These views show one set of named points, seen from different sides, and a view may be mirrored.
A view may leave some points out. In some views, one point has been moved. Which views, in the order they come, and which point in each? Write none if no view has one.

Scene 1 (5 views)
A:
  fug [-14   8  13  -3   5  11   3   6   0  12  -3   7]
  viba [-17  10  12  -8   0  12   3   7  -3   9  -2   7]
  gomuz [ 4  0 18  0  8  6  9  7  3 16 -3  9]
  nuba [-22   2  14  -1  -1   4  -4   0  10   9  11   9]
  mes [-6 -4 14 -6 13  8 -1  7  7 18 -6 10]
  nopo [-11  -1  24   7   9   3   7  -2   5  18   8  13]
  gos [-8  9 18  0  0  8 10  5 -2 10  2  8]
  dav [-2 -4 22 -3  2  4  9  4  5 15  5 12]
  vika [ -6  -5  15 -11  -1   5   1   7   9  11   4  10]
  Melop [-14  10   5   5   5   8  -5   6   6   7  -3   3]
  vifiz [  1   0  12 -11   0   7   5  11   4  10  -5   7]
B:
  Melop [ -6   0 -36   0  14   9 -23  -6  12  15  -1   5]
  Geb [ -2  -4 -37   2  27   6 -21  -5   3   6   8  -3]
  fug [ -2  -1 -37   1  20   7 -24  -5   4   8   5   0]
  vifiz [ 15  -4 -43  -4  18  12 -25  -9   3   6   2  -2]
  dav [  9   7 -40  -1  10  14 -27 -11  -6   1   7  -6]
  Legu [ -8   9 -46   3  14  13 -24  -7   5   5  11  -9]
  gos [ -1   3 -41   1  19  13 -22  -8   3   4   9  -9]
  nuba [ -7  12 -50   3   7  13 -29  -7   6   8   9  -6]
  mes [ 10  -1 -30  -1  14   8 -27  -9  -6   6   0   6]
  gomuz [ 10   2 -32  -3  14  16 -20 -13  -3   3   3  -6]
C:
  nuba [  0  24  34 -27 -11 -21  -3  16 -17  -6   4 -18]
  dav [  0  13  40 -17  -8 -21  -4   7 -26   1   1 -34]
  fug [  3  16  43 -23   7 -20   2  17 -20  -6   1 -25]
  Geb [  4  16  45 -24  13 -21   5  16 -24  -5   3 -27]
  gos [  1  15  45 -18   1 -22   5  12 -28  -7   5 -27]
  nopo [  4   7  39 -22 -13 -10   0  11 -27  -1   4 -27]
  vifiz [ -1  18  44 -14   6 -29  -6  11 -19  -1  -5 -35]
  viba [  2  22  43 -25  10 -25   3  16 -21  -6   3 -24]
  Melop [  1  16  43 -19   2 -20   1  23 -12 -13  -3 -19]
  gomuz [  1   5  46 -13  -1 -18  -3  11 -24  -1  -4 -36]
  vika [ -1  21  38 -19  -4 -26  -8  10 -19   1  -3 -32]
D:
  Geb [-11  -8 -24  47  63  -6 -56  26  -5 -18  -2 -41]
  vifiz [-13 -13 -25  49  50   2 -50  21 -11  -7   4 -47]
  gomuz [-11 -18 -34  49  49   1 -56  14 -11 -13   3 -38]
  gos [ -7 -12 -30  51  58  -3 -60  23  -1 -11   3 -39]
  nopo [  2 -11 -45  47  60  -2 -59  11  -6 -11   2 -34]
  mes [ -8 -10 -33  42  54   2 -48  14 -19 -13  -2 -43]
  nuba [  7   2 -36  47  64  -2 -54  22  -7   1   1 -42]
  Legu [  0  -8 -33  53  62  -4 -63  24   2  -6   4 -37]
  Melop [ -2  -1 -24  45  57  -1 -60  29 -17  -5  -3 -35]
  fug [ -6  -6 -27  46  61  -3 -56  25  -9 -13  -2 -40]
E:
  gomuz [-25 -18  79 -55  17   9 -48 -12  66   2 -26  26]
  fug [-27  -9  71 -59  16  13 -53 -11  80  -4 -32  19]
  mes [-23 -14  70 -52  20  16 -57 -17  72   6 -29  27]
  dav [-28 -11  82 -51  19  12 -43 -15  70   6 -25  20]
  gos [-30  -9  79 -59  14   9 -45  -9  76  -5 -29  17]
  Geb [-30  -6  73 -62  14   9 -56  -9  78  -8 -33  19]
  Melop [-21 -19  66 -60  18  17 -49  -9  88  -5 -34  18]
  vifiz [-26 -16  83 -51  21  12 -45 -12  69   8 -27  25]
  nopo [-27 -13  72 -51  11  14 -40 -22  70   1 -20  14]
Views with a point moved: B, E
  moved in B: nuba
  moved in E: vifiz
